In the data rows, the value 128 means zero.
Here is a table of points, one per row:
[112, 151, 133, 124, 128, 98, 177, 202, 144, 129, 111, 127, 167, 71, 162, 95, 125, 206, 119, 147, 170, 157, 133, 192, 155, 124, 138, 67, 74, 166, 218, 155, 120, 119, 164, 112, 143, 65, 106, 120, 150, 102]
[126, 151, 98, 56, 145, 114, 157, 126, 147, 165, 141, 124, 87, 30, 120, 83, 255, 118, 155, 145, 130, 119, 142, 148, 69, 90, 148, 34, 42, 142, 170, 90, 93, 131, 122, 175, 124, 170, 102, 92, 80, 173]
[145, 185, 113, 112, 89, 106, 174, 150, 85, 128, 121, 130, 99, 132, 59, 137, 118, 167, 0, 133, 151, 147, 58, 130, 175, 160, 153, 120, 110, 130, 129, 114, 141, 120, 106, 166, 131, 181, 130, 141, 94, 132]
[144, 107, 184, 99, 217, 164, 38, 178, 104, 148, 122, 202, 98, 174, 76, 147, 166, 99, 103, 172, 128, 164, 91, 75, 144, 177, 68, 244, 53, 117, 198, 104, 148, 112, 136, 133, 118, 116, 183, 180, 38, 98]
[184, 167, 81, 127, 133, 97, 112, 124, 152, 130, 109, 113, 154, 110, 92, 85, 146, 216, 129, 160, 154, 94, 95, 154, 141, 152, 111, 23, 131, 158, 187, 209, 156, 113, 137, 82, 116, 133, 133, 145, 169, 154]
[113, 140, 154, 126, 171, 159, 99, 139, 139, 121, 153, 113, 108, 87, 166, 142, 164, 144, 119, 149, 140, 120, 204, 78, 113, 85, 122, 128, 54, 165, 71, 45, 114, 177, 122, 143, 113, 135, 178, 145, 255, 142]
[132, 140, 153, 123, 89, 106, 132, 136, 111, 129, 172, 122, 107, 158, 169, 177, 115, 138, 135, 105, 154, 91, 135, 169, 152, 199, 117, 129, 174, 46, 107, 90, 120, 177, 177, 80, 151, 162, 89, 143, 104, 149]
[147, 114, 211, 101, 156, 133, 88, 106, 67, 160, 131, 108, 96, 185, 149, 140, 121, 172, 124, 160, 143, 86, 72, 138, 146, 181, 113, 202, 140, 54, 122, 186, 142, 99, 139, 149, 123, 84, 168, 114, 64, 138]
[224, 174, 165, 132, 125, 128, 129, 134, 128, 158, 200, 174, 136, 89, 195, 103, 67, 110, 131, 103, 146, 144, 158, 114, 161, 173, 142, 147, 183, 146, 176, 101, 118, 120, 162, 160, 126, 151, 174, 74, 91, 139]
[149, 110, 142, 113, 180, 96, 105, 155, 158, 160, 116, 141, 122, 52, 161, 98, 0, 123, 167, 120, 103, 132, 10, 77, 81, 63, 61, 91, 38, 167, 107, 92, 146, 255, 125, 120, 136, 128, 135, 122, 133, 143]
[137, 174, 132, 153, 150, 97, 131, 108, 114, 142, 156, 101, 154, 139, 135, 121, 114, 118, 118, 116, 0, 161, 135, 136, 130, 142, 185, 185, 159, 104, 164, 82, 130, 178, 126, 97, 116, 145, 132, 133, 247, 57]
[123, 112, 83, 111, 92, 90, 121, 106, 184, 136, 163, 80, 175, 75, 119, 100, 120, 178, 124, 123, 148, 109, 154, 120, 129, 128, 144, 244, 105, 119, 88, 125, 144, 122, 141, 148, 165, 169, 103, 165, 106, 156]
[100, 113, 106, 194, 142, 153, 115, 132, 183, 121, 67, 117, 152, 168, 148, 160, 182, 44, 97, 133, 109, 158, 126, 67, 200, 29, 76, 124, 174, 100, 120, 169, 130, 137, 131, 97, 103, 76, 119, 158, 178, 161]
[136, 163, 117, 152, 103, 116, 106, 161, 162, 154, 128, 126, 104, 97, 152, 93, 92, 145, 156, 126, 106, 153, 98, 135, 149, 129, 159, 81, 90, 111, 134, 110, 151, 0, 94, 61, 143, 96, 125, 105, 165, 120]
[73, 147, 54, 122, 135, 173, 113, 140, 157, 117, 94, 119, 187, 155, 124, 160, 172, 138, 115, 99, 158, 166, 50, 144, 98, 178, 104, 106, 164, 144, 129, 164, 157, 85, 113, 113, 109, 116, 78, 91, 219, 167]
[152, 99, 137, 92, 110, 154, 148, 105, 109, 154, 165, 141, 86, 175, 178, 134, 83, 103, 150, 92, 180, 82, 166, 133, 92, 122, 53, 126, 208, 66, 67, 229, 70, 79, 125, 172, 159, 133, 93, 136, 148, 0]
[108, 146, 119, 106, 46, 134, 98, 143, 137, 93, 92, 71, 169, 144, 121, 148, 137, 125, 146, 173, 160, 113, 66, 151, 168, 183, 193, 105, 181, 110, 150, 114, 131, 167, 109, 169, 130, 133, 136, 156, 90, 91]
[136, 60, 176, 165, 196, 170, 83, 107, 133, 143, 150, 173, 67, 183, 93, 144, 123, 76, 117, 117, 122, 124, 131, 255, 144, 121, 109, 228, 107, 135, 145, 123, 151, 135, 130, 166, 98, 131, 182, 139, 81, 106]
[159, 93, 139, 98, 106, 175, 192, 79, 119, 145, 0, 128, 74, 134, 174, 113, 89, 98, 138, 88, 124, 104, 223, 159, 49, 170, 83, 164, 195, 126, 77, 180, 70, 95, 146, 135, 154, 146, 113, 120, 124, 135]
[99, 136, 122, 164, 54, 154, 163, 94, 168, 125, 132, 151, 143, 115, 106, 112, 136, 158, 137, 162, 126, 136, 112, 133, 118, 161, 135, 116, 166, 123, 156, 183, 141, 153, 77, 96, 151, 89, 58, 114, 150, 126]
[130, 152, 93, 215, 66, 115, 120, 191, 68, 136, 144, 100, 151, 164, 164, 109, 134, 94, 142, 108, 101, 111, 172, 93, 95, 58, 113, 133, 81, 159, 108, 132, 136, 146, 113, 103, 127, 106, 144, 105, 118, 152]
[115, 95, 118, 186, 157, 61, 121, 134, 93, 101, 111, 136, 185, 111, 123, 149, 160, 158, 156, 124, 109, 131, 116, 108, 158, 109, 150, 154, 165, 143, 72, 82, 125, 145, 96, 56, 95, 176, 151, 126, 108, 67]
[88, 106, 255, 102, 134, 145, 148, 98, 159, 126, 129, 101, 255, 111, 37, 145, 158, 99, 100, 123, 139, 140, 126, 121, 61, 118, 164, 52, 106, 136, 109, 116, 104, 98, 109, 161, 123, 196, 83, 149, 125, 191]
[114, 161, 86, 94, 168, 175, 163, 72, 117, 124, 162, 102, 122, 96, 11, 157, 114, 113, 132, 128, 139, 138, 134, 115, 117, 135, 180, 100, 124, 139, 111, 53, 74, 136, 134, 152, 127, 3, 114, 129, 61, 163]
[134, 125, 135, 142, 127, 119, 133, 121, 108, 0, 178, 120, 93, 137, 160, 109, 88, 120, 152, 110, 84, 116, 140, 106, 115, 113, 149, 156, 145, 125, 134, 113, 137, 137, 143, 129, 145, 152, 139, 120, 101, 113]
[97, 84, 129, 119, 99, 0, 138, 150, 92, 134, 61, 198, 83, 205, 97, 151, 143, 45, 145, 107, 134, 134, 186, 86, 161, 100, 75, 134, 172, 134, 123, 217, 190, 91, 115, 166, 111, 36, 151, 112, 233, 166]
[68, 65, 77, 118, 123, 129, 169, 100, 130, 130, 148, 139, 133, 179, 154, 151, 106, 124, 132, 125, 72, 151, 161, 75, 141, 91, 206, 90, 123, 146, 129, 99, 164, 137, 159, 111, 103, 188, 142, 125, 121, 125]
Along one direction, these points spread out more than along any other. How far along it is each point below, from 0 to 99? The average is 50, and the first point in the table lies past the average. One standard deviation of the points above along it is 16.
[108, 146, 119, 106, 46, 134, 98, 143, 137, 93, 92, 71, 169, 144, 121, 148, 137, 125, 146, 173, 160, 113, 66, 151, 168, 183, 193, 105, 181, 110, 150, 114, 131, 167, 109, 169, 130, 133, 136, 156, 90, 91] 54
[184, 167, 81, 127, 133, 97, 112, 124, 152, 130, 109, 113, 154, 110, 92, 85, 146, 216, 129, 160, 154, 94, 95, 154, 141, 152, 111, 23, 131, 158, 187, 209, 156, 113, 137, 82, 116, 133, 133, 145, 169, 154] 69
[114, 161, 86, 94, 168, 175, 163, 72, 117, 124, 162, 102, 122, 96, 11, 157, 114, 113, 132, 128, 139, 138, 134, 115, 117, 135, 180, 100, 124, 139, 111, 53, 74, 136, 134, 152, 127, 3, 114, 129, 61, 163] 62
[130, 152, 93, 215, 66, 115, 120, 191, 68, 136, 144, 100, 151, 164, 164, 109, 134, 94, 142, 108, 101, 111, 172, 93, 95, 58, 113, 133, 81, 159, 108, 132, 136, 146, 113, 103, 127, 106, 144, 105, 118, 152] 52
[97, 84, 129, 119, 99, 0, 138, 150, 92, 134, 61, 198, 83, 205, 97, 151, 143, 45, 145, 107, 134, 134, 186, 86, 161, 100, 75, 134, 172, 134, 123, 217, 190, 91, 115, 166, 111, 36, 151, 112, 233, 166] 28
[134, 125, 135, 142, 127, 119, 133, 121, 108, 0, 178, 120, 93, 137, 160, 109, 88, 120, 152, 110, 84, 116, 140, 106, 115, 113, 149, 156, 145, 125, 134, 113, 137, 137, 143, 129, 145, 152, 139, 120, 101, 113] 44
[137, 174, 132, 153, 150, 97, 131, 108, 114, 142, 156, 101, 154, 139, 135, 121, 114, 118, 118, 116, 0, 161, 135, 136, 130, 142, 185, 185, 159, 104, 164, 82, 130, 178, 126, 97, 116, 145, 132, 133, 247, 57] 50
[147, 114, 211, 101, 156, 133, 88, 106, 67, 160, 131, 108, 96, 185, 149, 140, 121, 172, 124, 160, 143, 86, 72, 138, 146, 181, 113, 202, 140, 54, 122, 186, 142, 99, 139, 149, 123, 84, 168, 114, 64, 138] 25
[68, 65, 77, 118, 123, 129, 169, 100, 130, 130, 148, 139, 133, 179, 154, 151, 106, 124, 132, 125, 72, 151, 161, 75, 141, 91, 206, 90, 123, 146, 129, 99, 164, 137, 159, 111, 103, 188, 142, 125, 121, 125] 55
[88, 106, 255, 102, 134, 145, 148, 98, 159, 126, 129, 101, 255, 111, 37, 145, 158, 99, 100, 123, 139, 140, 126, 121, 61, 118, 164, 52, 106, 136, 109, 116, 104, 98, 109, 161, 123, 196, 83, 149, 125, 191] 69
